In the rows, zero is written as 128.
Rotation paths and how fast each direction turns (degrees per step):
Each turn is a multiple of 5 degrees from 10 to 175, or 0.
Each row of a path follows its step; steps can be skipped.
path 1
step 0: [115 135 138 131 114 125 123 137 138 121 116 111 143 133 117 133 128 138
 133 127 122 123 123 127 122 114 124 137 135 123 118 127 125 150 126 131
 133 129 136 130 115 129 132 127]
step 1: [124 136 128 128 136 124 122 113 136 129 135 143 135 118 129 122 125 121
 124 134 130 138 135 138 118 125 132 117 139 111 123 122 136 128 122 143
 131 134 133 105 125 131 119 135]
step 2: [124 125 123 121 131 128 134 123 129 141 129 136 126 134 135 138 130 145
 148 127 145 140 124 104 134 122 146 124 124 130 123 123 134 134 129 124
 139 129 125 136 135 126 127 126]
step 3: [132 140 119 121 124 131 143 121 114 125 120 117 121 128 131 125 128 139
 108 115 132 122 125 124 131 130 127 134 130 118 113 144 122 127 126 123
 130 134 126 117 115 139 133 134]
step 4: [126 134 135 150 140 139 133 129 121 132 117 121 138 115 132 122 122 115
 137 127 126 126 131 117 105 138 135 125 134 132 126 123 128 121 141 123
 124 135 124 121 135 124 134 124]
step 5: [126 123 130 127 130 124 123 139 133 132 137 110 138 135 126 118 125 134
 131 146 139 125 120 131 139 131 141 138 133 134 124 124 127 140 129 129
 124 126 142 124 133 154 126 122]
step 6: [131 129 119 139 130 128 115 118 139 125 122 126 111 113 126 129 121 127
 119 129 126 132 137 134 135 121 137 124 114 117 135 134 133 153 132 124
 133 137 123 115 127 127 122 134]
step 7: [134 118 129 115 132 135 137 112 122 109 118 138 120 125 133 133 127 135
 134 142 128 129 128 124 122 129 137 124 132 131 118 114 138 125 124 123
 128 117 118 126 139 128 133 110]
step 8: [123 149 109 125 117 112 124 128 118 126 133 119 121 128 126 117 120 128
 129 120 137 126 114 122 133 137 126 138 135 123 136 131 133 126 133 120
 126 115 123 128 130 128 146 128]
step 9: [131 127 120 149 143 136 148 134 125 120 140 117 122 121 131 124 125 122
 127 140 119 138 127 136 128 132 120 117 133 135 139 130 118 124 130 126
 140 137 117 130 122 132 130 133]
step 10: [129 108 125 125 129 136 124 129 128 130 128 126 148 122 118 128 136 114
 132 124 140 116 136 139 138 135 138 141 127 141 132 129 135 132 116 115
 126 128 118 135 138 135 131 123]
Speeds:
[124 128 127 130 124 127 122 126 126 127 127 124 125 127 130 124 125 128
 123 127 126 128 130 129 129 126 126 129 127 128 127 127 131 122 128 128
 133 130 128 127 128 130 126 134]	140
[131 129 128 133 127 124 126 130 128 130 131 129 127 126 129 126 130 126
 129 126 127 127 124 128 131 129 130 124 134 126 127 125 128 126 131 133
 132 124 132 128 129 130 128 125]	100
[128 129 126 124 125 129 128 130 126 129 127 126 130 132 126 126 127 123
 129 129 127 124 122 128 131 126 131 130 123 125 127 130 130 129 128 132
 129 127 125 125 124 127 127 127]	140
path 2
step 0: [114 114 115 142 137 128 133 131 122 140 132 128 121 128 118 126 128 124
 126 115 120 126 118 143 117 125 129 130 120 121 129 117 122 144 123 134
 112 118 112 130 134 116 126 129]
step 1: [133 125 148 125 134 131 135 121 136 127 136 117 123 128 131 128 138 118
 121 119 123 113 131 142 125 132 136 114 123 121 125 127 123 109 118 120
 116 121 129 129 126 119 107 130]
step 2: [124 134 133 106 119 133 141 134 134 117 126 125 124 118 139 120 123 134
 128 138 123 130 138 141 133 105 116 119 139 129 127 123 134 123 124 130
 130 125 131 123 147 124 118 123]
step 3: [126 128 132 117 143 133 141 126 127 131 128 136 142 126 126 127 127 109
 120 126 123 133 121 118 133 132 121 144 149 127 129 128 136 132 120 139
 143 123 142 129 142 135 134 122]
step 4: [134 139 116 147 130 119 128 125 137 132 117 128 123 137 129 125 136 112
 126 126 114 137 116 118 136 119 130 132 116 133 133 129 133 125 129 129
 119 123 138 124 132 134 137 105]
step 5: [124 126 115 147 123 132 124 135 141 116 126 133 123 126 131 129 139 124
 119 109 139 129 119 136 135 120 136 122 124 127 132 126 111 119 126 130
 148 129 114 122 126 120 131 128]
step 6: [116 124 136 131 118 130 146 136 127 119 131 137 136 138 138 134 120 129
 129 121 121 130 138 125 136 143 134 113 121 125 118 127 106 138 129 126
 126 127 121 134 136 118 117 123]
step 7: [137 122 134 111 132 118 127 131 122 118 143 130 146 131 132 129 125 125
 122 137 133 129 132 142 149 129 119 132 118 119 128 112 134 131 122 117
 117 115 123 136 131 122 134 124]
step 8: [123 138 131 127 143 138 123 136 135 130 131 116 136 145 122 113 135 118
 134 142 121 130 128 149 133 117 134 123 137 114 133 129 139 142 128 129
 133 130 135 137 124 135 128 130]
step 9: [121 134 119 119 149 135 142 141 145 127 123 138 131 124 119 122 139 130
 131 135 125 134 129 123 113 119 135 142 127 126 132 128 113 114 129 122
 123 130 138 124 117 133 127 119]
step 10: [116 129 129 146 123 128 134 134 122 128 123 128 128 129 127 131 109 130
 110 123 127 128 138 110 123 107 140 135 123 119 135 116 122 117 115 131
 129 125 138 124 127 120 134 132]
Speeds:
[126 128 129 127 128 129 130 133 128 127 126 129 128 125 132 129 129 135
 129 128 130 126 132 130 128 128 129 129 132 131 123 127 122 127 130 130
 132 127 132 125 127 129 127 125]	100
[127 132 129 128 131 124 130 125 128 127 130 127 132 128 128 130 130 127
 134 129 125 126 127 124 128 131 126 127 124 127 127 131 125 126 128 128
 127 130 130 126 127 131 121 126]	140
[130 125 131 126 129 127 124 131 127 130 125 131 128 127 125 125 131 126
 130 130 124 124 130 128 130 130 125 128 126 127 128 123 130 132 128 130
 131 134 130 126 129 130 131 125]	80
[130 125 130 128 129 129 130 127 127 130 129 132 128 127 129 126 132 128
 125 128 125 132 130 125 127 134 130 128 130 129 126 128 126 126 125 130
 120 127 130 131 125 127 131 126]	125
